In the rows, zero is written as 128.
Each path below is one point turned by a fixed rotation once a step. After each direction that follows a path, write how fast that rotation turns it, in degrees a step (0 if it stays still).
Each turn is a multiple of 5 degrees from 10 to 175, or 0.
Each row of a path follows its step; steps can be skipped.

step 0: [123 115 119 122 130 128 122 132 135 129 140 123 137 125 127 127 133 133
 126 124 125 133 128 131 122 127 130 127 138 132 130 134 135 127 130 133
 126]
step 1: [121 131 140 125 122 129 125 138 127 134 129 125 127 125 133 130 120 131
 139 121 125 129 123 122 134 131 134 131 134 127 120 134 138 127 124 130
 127]
step 2: [129 131 126 140 135 129 125 135 131 126 122 134 125 135 122 131 126 133
 138 124 129 131 123 139 135 122 134 132 130 126 126 124 126 123 132 129
 118]
step 3: [130 123 132 124 131 130 130 129 124 125 114 131 129 124 122 133 131 123
 121 136 116 130 126 129 124 123 138 132 118 131 122 126 130 121 130 126
 126]
step 4: [124 123 132 128 128 133 135 112 132 124 128 127 138 133 129 126 131 131
 124 127 127 119 128 137 124 128 132 123 131 129 120 138 124 129 128 135
 125]
step 5: [127 127 127 126 122 132 122 134 127 135 129 128 131 134 123 126 119 131
 127 126 118 119 135 125 132 125 120 117 123 129 122 128 127 134 118 136
 132]
step 6: [128 135 119 129 126 121 132 128 132 128 131 133 126 122 123 126 119 131
 126 124 122 124 115 132 134 128 118 123 129 131 137 131 132 121 134 134
 125]
step 7: [130 127 124 119 120 128 132 133 126 129 117 129 119 126 136 127 135 134
 123 128 127 129 121 135 126 117 127 137 132 130 131 127 138 132 122 128
 127]
step 8: [122 125 124 127 113 120 125 129 130 127 132 122 135 124 124 123 132 126
 128 129 136 135 127 139 127 129 140 127 131 129 122 127 125 124 122 129
 120]
step 9: [128 126 127 125 126 129 122 130 128 136 117 129 139 131 124 134 125 129
 133 126 130 129 140 122 137 135 132 132 132 138 123 130 137 128 133 132
 124]
step 10: [118 135 131 126 135 127 132 134 132 130 122 127 129 131 128 139 120 133
 133 130 129 127 127 138 123 130 125 124 130 121 122 125 126 119 140 131
 132]
Speeds:
[126 128 129 126 126 126 125 126 128 125 129 129 132 131 127 127 128 125
 130 126 127 127 128 126 127 129 129 130 131 128 127 128 128 130 126 130
 131] -> 90
[129 128 129 130 131 127 129 126 126 127 131 126 126 128 130 126 128 125
 128 128 131 128 130 124 127 130 127 129 127 127 131 126 126 129 128 125
 130] -> 0

step 0: [124 123 127 132 128 130 118 127 117 131 129 130 131 126 120 134 118 123
 131 126 127 128 119 122 128 126 133 140 136 133 132 134 129 123 129 127
 133]
step 1: [122 131 124 126 128 126 128 127 126 123 136 116 128 130 125 126 122 130
 129 121 136 127 135 124 123 129 142 139 126 126 127 131 136 128 127 134
 131]
step 2: [123 128 132 132 129 137 134 133 120 127 128 124 128 123 128 134 124 127
 134 124 124 138 131 124 121 135 128 126 123 126 134 121 138 125 130 129
 139]
step 3: [135 124 121 127 123 135 124 141 132 131 130 132 127 124 127 131 129 127
 141 127 134 139 123 126 127 130 136 133 125 133 123 129 129 125 129 132
 136]
step 4: [130 128 125 123 134 136 130 133 130 125 127 123 128 136 132 126 133 129
 138 115 131 127 125 134 119 131 127 127 121 129 126 133 132 137 123 134
 128]
step 5: [130 129 128 134 132 143 131 129 117 126 123 136 129 133 128 130 123 118
 132 130 130 130 128 131 131 133 126 122 121 136 125 128 126 132 120 129
 128]
step 6: [133 123 134 123 125 135 121 122 125 130 128 129 123 131 125 126 128 134
 136 130 131 126 129 137 132 125 133 137 124 138 115 127 126 129 119 127
 127]
step 7: [129 137 129 131 136 134 132 121 127 120 132 121 127 129 125 129 125 138
 132 132 127 121 130 141 132 129 126 125 120 122 121 127 130 135 129 126
 133]
step 8: [133 128 132 130 127 138 124 125 126 129 115 131 125 122 116 136 126 130
 126 132 128 133 130 128 134 127 126 124 122 122 120 125 125 131 137 127
 126]
step 9: [139 126 128 127 130 131 124 127 134 132 124 130 128 130 128 121 128 142
 132 132 135 132 132 129 128 121 132 134 132 120 129 129 123 138 135 126
 124]
step 10: [134 128 130 133 128 133 134 131 128 130 120 114 136 126 130 124 125 128
 128 133 130 121 128 129 131 128 120 124 127 118 136 133 122 136 127 127
 123]
Speeds:
[128 126 131 131 130 130 131 128 130 129 130 128 130 127 125 127 128 126
 124 129 126 129 126 128 126 129 127 127 126 125 127 129 131 130 125 127
 128] -> 130
[126 128 130 130 130 126 128 126 127 124 128 128 127 125 126 128 128 131
 130 129 128 128 130 127 129 130 130 129 127 128 126 129 132 125 130 125
 126] -> 60

step 0: [127 133 132 122 133 135 126 133 118 126 122 130 138 132 130 125 128 122
 124 123 117 136 130 128 127 125 139 126 124 122 129 124 138 125 116 128
 126]
step 1: [123 131 121 126 129 130 136 118 120 124 139 122 131 130 128 125 133 133
 138 123 134 128 127 131 126 134 127 116 126 138 127 135 133 132 128 133
 130]
step 2: [131 127 125 129 124 134 127 134 124 136 127 139 142 129 124 131 128 120
 124 128 130 126 138 130 129 131 129 135 118 127 115 127 131 133 133 133
 124]
step 3: [126 126 123 126 132 121 138 126 121 118 138 123 126 125 123 135 122 126
 118 127 125 128 130 134 128 128 132 127 124 133 126 134 130 124 113 123
 127]
step 4: [123 122 115 129 123 120 124 126 128 133 128 127 131 126 126 132 121 134
 134 125 133 131 130 131 133 138 123 137 128 136 129 129 127 133 143 126
 126]
step 5: [124 124 128 123 133 118 128 129 140 131 124 136 134 124 123 129 126 128
 119 129 122 123 132 131 124 112 126 135 121 123 124 128 129 122 123 123
 128]
step 6: [126 129 124 125 138 115 128 127 132 117 123 124 118 123 133 128 124 128
 132 132 126 124 120 124 136 139 130 121 132 131 129 132 132 130 132 122
 132]
step 7: [128 137 127 124 128 134 116 124 143 129 118 134 135 121 136 123 131 133
 131 127 131 131 131 131 121 126 125 137 131 129 129 125 128 135 131 123
 122]
step 8: [128 131 137 132 133 125 131 124 138 119 139 137 119 127 134 127 133 128
 123 131 124 122 127 130 131 126 129 113 121 118 127 124 128 128 126 125
 128]
step 9: [136 131 135 124 126 133 122 137 127 123 126 126 126 120 131 130 128 127
 127 134 137 138 128 132 129 140 130 127 137 128 131 129 127 142 134 132
 135]
step 10: [131 125 135 127 127 136 124 120 130 129 135 120 122 131 129 130 130 128
 127 122 132 129 133 135 117 117 124 131 122 119 123 116 121 130 125 128
 120]
Speeds:
[127 128 132 128 131 128 128 129 130 128 128 130 130 127 133 128 131 127
 132 128 127 129 125 128 130 127 128 129 129 129 129 128 126 127 128 124
 129] -> 40

step 0: [124 129 133 128 134 132 132 133 127 129 130 129 124 124 122 119 134 127
 129 126 125 123 132 134 122 112 128 130 123 130 129 131 121 140 128 124
 126]
step 1: [129 121 130 128 124 132 129 121 134 128 128 131 123 132 137 126 127 129
 125 117 129 126 127 135 120 129 129 132 140 135 139 126 127 126 126 120
 129]
step 2: [120 131 129 130 129 120 131 135 131 127 129 131 128 129 127 118 133 125
 124 124 124 117 123 124 131 133 127 128 129 126 136 137 122 129 118 130
 134]
step 3: [130 122 127 128 124 125 139 130 135 126 133 122 128 128 126 133 118 119
 126 129 123 124 124 130 122 125 129 129 133 133 127 136 129 120 129 132
 119]
step 4: [117 133 132 126 128 129 127 123 130 134 125 122 133 128 124 115 127 123
 134 132 125 122 128 137 122 138 130 122 124 127 125 128 127 125 126 126
 124]
step 5: [126 127 127 141 123 132 138 126 130 124 130 124 122 130 125 124 127 126
 122 127 128 137 134 132 124 131 136 131 121 125 137 128 130 119 133 130
 130]
step 6: [119 126 131 136 124 121 127 132 134 122 125 122 132 121 124 124 137 129
 134 121 126 131 122 136 133 126 123 130 131 124 122 120 124 126 129 129
 128]
step 7: [126 125 122 135 132 121 126 124 132 125 126 116 125 129 139 130 125 123
 126 123 134 127 124 124 129 133 132 137 122 125 130 126 136 130 127 124
 119]
step 8: [122 124 125 130 137 122 119 137 137 127 126 126 125 129 124 133 128 122
 126 139 133 129 132 136 131 129 128 124 123 129 126 127 123 127 120 129
 134]
step 9: [130 129 126 126 131 129 132 123 125 125 129 120 127 123 126 134 128 115
 131 130 121 138 131 132 124 122 128 133 125 131 132 129 131 139 129 116
 132]
step 10: [122 127 124 126 126 123 127 125 136 136 124 136 120 133 127 129 125 130
 134 131 129 131 122 134 125 133 124 130 133 123 135 116 123 133 131 122
 135]
Speeds:
[128 128 128 124 127 130 125 128 129 130 127 128 125 125 128 126 127 129
 129 128 128 128 124 130 127 129 128 130 129 128 129 127 133 129 129 127
 124] -> 120

step 0: [135 132 127 134 131 130 129 133 126 132 126 126 123 131 128 140 125 126
 126 123 137 134 116 135 132 118 129 133 122 122 133 126 134 123 141 128
 122]
step 1: [135 125 129 135 122 125 129 125 116 123 132 131 127 122 118 130 136 124
 126 125 115 121 128 127 132 126 127 132 125 126 122 130 121 121 122 140
 127]
step 2: [121 131 129 138 118 121 127 124 133 128 133 127 135 135 123 121 130 134
 133 128 132 129 119 131 137 127 126 132 123 123 137 121 139 126 128 121
 131]
step 3: [138 123 131 136 122 123 129 131 116 137 128 126 128 126 127 140 127 127
 123 128 142 127 127 122 125 126 130 125 124 126 121 122 125 132 131 131
 116]
step 4: [119 125 133 136 119 136 126 137 125 122 134 125 126 125 130 128 134 123
 119 124 121 125 124 134 134 120 122 137 129 122 134 133 130 123 131 136
 130]
step 5: [140 136 133 128 124 124 118 128 123 135 131 123 129 133 115 126 130 132
 138 128 128 122 118 122 132 126 131 125 125 127 130 122 134 122 128 131
 131]
step 6: [127 120 126 130 123 120 133 136 121 126 126 136 130 124 137 126 133 128
 123 126 134 129 119 136 128 126 128 130 118 120 129 116 127 124 123 128
 118]
step 7: [129 129 131 133 115 133 123 125 128 128 139 121 136 121 124 126 132 130
 126 126 129 116 124 122 132 121 120 131 131 130 126 134 125 139 132 131
 122]
step 8: [127 130 138 125 122 132 125 139 123 135 127 122 123 131 122 132 125 129
 128 129 127 136 124 124 129 125 125 124 121 111 132 119 132 124 126 122
 134]
step 9: [137 126 123 125 130 122 119 135 123 125 136 132 129 122 130 133 129 120
 125 122 133 120 113 136 130 127 124 128 124 135 127 123 122 124 131 135
 127]
step 10: [128 137 129 129 120 129 131 122 129 127 125 125 129 120 126 121 138 136
 125 127 116 126 125 123 136 116 119 133 121 121 126 123 129 125 126 124
 121]
Speeds:
[124 131 126 128 127 129 130 130 123 127 128 127 128 126 130 129 125 130
 129 129 132 128 129 124 128 128 127 129 130 128 129 130 128 130 129 127
 127] -> 90
[132 131 129 129 132 127 127 127 129 130 130 127 129 130 130 130 127 130
 129 132 127 127 127 126 128 127 125 129 129 127 129 130 129 129 126 129
 124] -> 155
[126 127 133 128 129 129 127 126 128 125 129 128 126 125 124 128 127 129
 130 128 125 128 127 128 129 128 130 128 128 124 129 131 128 130 127 129
 128] -> 115

step 0: [136 127 118 136 125 127 125 132 124 133 125 133 125 125 128 141 129 130
 129 125 126 123 133 136 138 129 136 116 127 129 127 122 133 122 125 128
 131]
step 1: [130 120 132 130 125 128 123 127 139 135 126 127 125 129 133 131 125 120
 128 137 138 127 126 124 124 130 124 126 126 114 127 127 116 126 123 132
 130]
step 2: [136 139 127 136 130 138 132 132 128 133 127 131 131 131 135 126 132 130
 133 130 126 124 122 128 130 125 140 127 131 131 141 126 126 129 124 126
 137]
step 3: [128 132 131 127 134 131 126 121 129 121 118 121 122 133 120 132 126 129
 132 124 128 118 131 129 120 125 122 124 128 119 133 129 119 126 120 129
 118]
step 4: [127 132 122 125 124 133 129 132 126 134 133 128 130 132 126 140 129 133
 135 130 125 120 134 127 147 134 131 131 123 124 132 127 135 126 124 133
 133]
step 5: [135 125 133 128 123 123 125 128 125 131 130 126 114 130 132 126 121 123
 122 131 129 128 129 128 124 123 132 119 122 119 123 133 123 125 115 133
 131]
step 6: [129 139 128 126 121 131 124 132 127 129 127 132 136 135 134 129 137 122
 127 130 125 128 124 120 128 130 127 136 130 123 138 124 125 137 120 130
 137]
step 7: [133 138 123 131 132 122 131 118 122 128 129 118 126 136 122 126 128 133
 123 124 124 126 132 133 127 117 129 127 130 127 129 133 117 125 122 119
 128]
step 8: [124 124 120 127 124 129 121 130 128 126 124 132 133 129 121 143 131 131
 119 124 121 115 128 121 135 134 126 129 130 121 125 124 130 129 123 131
 128]
step 9: [136 121 124 130 126 119 128 128 127 141 130 125 127 128 135 131 126 121
 128 134 127 131 135 136 134 127 130 121 122 122 123 129 121 126 122 119
 133]
step 10: [130 128 129 132 126 133 127 130 132 128 128 133 130 127 130 131 133 119
 117 131 134 124 114 122 125 128 136 127 140 123 133 123 120 130 121 133
 129]
Speeds:
[128 128 128 127 127 127 124 129 129 128 124 129 130 129 129 128 130 126
 131 128 127 129 131 128 126 130 122 127 126 127 128 126 128 130 128 128
 127] -> 140

step 0: [129 128 132 127 131 128 128 131 125 122 124 121 119 135 129 123 128 121
 133 129 129 132 125 116 128 117 121 126 134 125 138 137 125 136 126 127
 125]
step 1: [129 127 122 130 130 123 125 130 121 132 133 137 126 126 116 124 122 139
 129 129 136 127 129 126 127 122 136 135 127 125 124 130 116 129 122 131
 128]
step 2: [127 126 137 122 125 134 130 125 136 128 128 135 138 140 133 128 122 123
 129 124 136 132 130 121 135 132 125 129 125 117 123 128 127 129 131 133
 126]
step 3: [133 135 132 135 128 129 128 127 129 118 122 126 127 129 124 136 134 137
 121 125 129 131 138 130 124 121 122 130 135 123 134 127 126 121 128 131
 121]
step 4: [117 126 133 135 133 131 131 130 125 128 127 134 121 121 134 119 123 133
 132 121 132 139 124 125 129 126 132 137 129 132 123 128 136 130 125 122
 124]
step 5: [128 132 130 125 126 127 136 127 125 126 130 130 131 138 128 125 121 126
 124 133 132 131 130 144 130 122 137 128 123 131 130 121 123 129 141 134
 127]
step 6: [132 118 130 124 128 130 137 120 132 120 131 136 126 132 130 140 132 130
 133 128 125 130 120 120 122 123 126 127 132 130 132 133 130 131 133 125
 120]
step 7: [131 129 122 129 126 136 128 125 119 138 119 126 117 127 124 124 132 131
 129 124 126 131 133 132 125 129 132 135 132 125 120 131 122 138 129 134
 121]
step 8: [131 117 126 122 121 133 126 124 128 120 130 130 133 132 135 111 122 130
 127 123 128 131 129 127 134 125 137 125 129 127 138 132 128 125 126 131
 130]
step 9: [136 125 127 128 133 119 132 135 119 126 126 126 135 136 121 131 133 126
 135 127 130 135 140 119 127 125 124 128 126 131 129 130 120 125 135 127
 122]
step 10: [115 130 129 117 130 127 132 129 132 130 121 133 126 130 123 123 130 139
 125 136 130 130 126 118 129 128 132 135 140 123 125 128 131 129 123 129
 125]
Speeds:
[127 131 126 127 126 125 130 126 129 126 128 127 126 128 125 127 128 129
 125 126 131 125 130 129 128 128 129 126 132 130 128 127 127 128 128 131
 128] -> 160
